One turning vector, and how many ticks it has turned:
The counts run from 0 to 126.
[160 124 163 111 135 155 162 117  84 140 148] : 74
[127 113  78 147  96  88 123 117 170 103 128] : 125
[125 116  97  97 112  89  83 130 164 100 132] : 23
[127 111  82 156  98  85 133 119 168 105 130] : 9
[113 150 126 111 139 137 167  87 102 118 174] : 98
[158 138 165  70 101 130  96 127 117 126 137] : 44
[130 138 139 112 142 145 174  99  90 126 170] : 90
[116 154 114 132 112 131 172  86 110 121 170] : 105
[160 136 133 148  61 104 122 116 152 127 117] : 26
[189  98 154 138  90 122 126 139 126 141 103] : 49
[151 108 152  76 162 142 128 136  91 126 151] : 68
[117 104  72 144 120  90 136 114 165 100 141] : 117
[167  62 133 141 155 126 153 144 122 134 123] : 71
[161 131 168  68 126 134 103 132 111 129 139] : 52
[132 114  99 168 116 112 191 101 132 120 145] : 103
[ 97 141  94  95 145 116 139 106 126  98 178] : 107
[105 157 113 103 128 128 155  92 116 107 182] : 106
[100 111  92 105 168 112 145 119 130  99 169] : 100
[109  93  79 130 158 105 157 120 136 101 156] : 101
[129 146 105 160  80 113 161  95 138 119 145] : 3
[155  93 119 104 112  99  82 151 158 121 109] : 39
[160  74 135  98 161 122 112 154 121 123 120] : 62
[186 128 178 123  89 136 125 123 114 142 117] : 50
[151 158 144 123  56 118 116 105 139 126 129] : 27
[128 129 101 163  78  98 147 105 156 119 132] : 10
[126 167 122 139  77 118 153  83 136 111 154] : 120
[119 160 113 132  83 116 153  83 125 114 159] : 4
[146 134 153 111 141 153 172 103  87 136 163] : 82
[132 139 109 161 108 126 183  93 121 119 156] : 104
[121 104 121  90 179 137 146 124 105 119 168] : 84
[146 158 130 134  60 113 132  94 139 120 132] : 19
[188  85 149 135 117 125 131 152 128 138 105] : 56
[182 121 178 116 106 149 140 127 103 147 129] : 58
[141 131 132 140 125 145 189 104  93 135 162] : 89
[143 102 111 102 108  93  82 141 160 111 121] : 31
[168 145 167  99  77 130 108 120 118 136 124] : 43
[136 113  93 153  83  91 122 118 166 107 121] : 17
[137  75 105 140 170 118 167 135 122 114 147] : 86
[181 105 145 143  79 114 117 139 147 133 105] : 41
[156 115 110 151  72  94 114 127 163 117 116] : 25
[115 172 119 109  87 120 131  82 125 108 165] : 121
[149 137 116 154  66 108 132 107 157 119 128] : 18
[180  88 147 150 133 136 170 132 109 141 120] : 72
[181  84 142 132 107 114 114 151 143 132 104] : 48
[136 105 140  78 177 143 140 129  95 123 157] : 76
[131 131 116  82 107  99  72 134 148 106 132] : 30
[106 134 109  96 155 124 147  99 111 105 180] : 99
[100 157 108  97 105 110 115  98 136 101 166] : 122
[128  95  82 160 141 106 169 116 142 111 150] : 102
[128  86 108 110 182 118 151 133 118 113 155] : 85
[107 147 104  85 109 103 102 108 149 101 156] : 14
[117 168 118  94  90 113 113  91 138 105 160] : 13
[190 100 164 134 108 137 138 132 117 144 113] : 57
[103 118  74 120 137  95 121 114 149  91 153] : 116
[134 143 105 164  77 107 159  95 143 116 143] : 119
[145 111 125  79 117 106  75 138 148 109 120] : 38
[111 103  75 138 136 101 147 122 153 101 148] : 109
[140 167 149  94  73 124  96 105 132 116 140] : 28
[133 153 135  76  95 113  83 118 136 109 145] : 29
[122 107  84 164 119 104 162 114 151 109 145] : 110
[126 120  85 167  96 101 159 100 155 111 142] : 2
[145  84 133  79 173 131 124 143 113 123 138] : 69
[171  93 128 127  99 103 100 148 157 123 102] : 40
[151 123 151  64 124 123  83 143 128 121 132] : 45
[169  78 136 105 126 109  90 153 147 125 106] : 47
[160 113 164  69 144 145 114 135  98 130 140] : 60
[109 164 120 121  96 124 155  86 117 112 170] : 113
[156 101 113 130  95  97  94 139 164 116 111] : 32
[145 123 157  85 158 148 151 116  83 130 161] : 75
[125 105  88 127 101  90 103 128 165  98 130] : 16
[150 156 157  80  85 123  97 117 127 122 135] : 36
[112 113  80 131 118  89 121 118 162  94 144] : 8
[135  85 120  97 179 125 141 145 112 120 149] : 77
[116 137 112  81 110 101  84 118 149  96 143] : 22
[150  70 117 122 171 121 154 147 120 121 138] : 78
[ 95 117  78 114 149 103 136 112 135  95 165] : 108
[160  72 121 152 152 124 171 140 121 131 128] : 79
[125 165 126  85  92 116  99 103 143 105 144] : 21
[168  96 137 157 134 137 184 122 108 134 139] : 80
[168 109 131 144  71 109 113 134 158 127 110] : 33
[149  83 109 159 149 124 187 125 119 129 144] : 87
[126 144 126 132 125 135 185  90 104 124 168] : 97
[138 101 100 167 133 119 193 111 128 122 149] : 95
[191  80 146 143 132 128 150 147 120 143 114] : 64
[174 108 159 136 125 151 178 121  95 143 140] : 73
[164  79 136  92 150 118  97 157 129 124 119] : 54
[172  64 128 127 147 123 131 157 123 133 114] : 63
[125 172 124 121  77 119 134  90 134 116 155] : 12
[127 126 142  88 160 144 156 110  93 124 170] : 83
[132 127 100 165 100 109 173  99 143 113 150] : 111
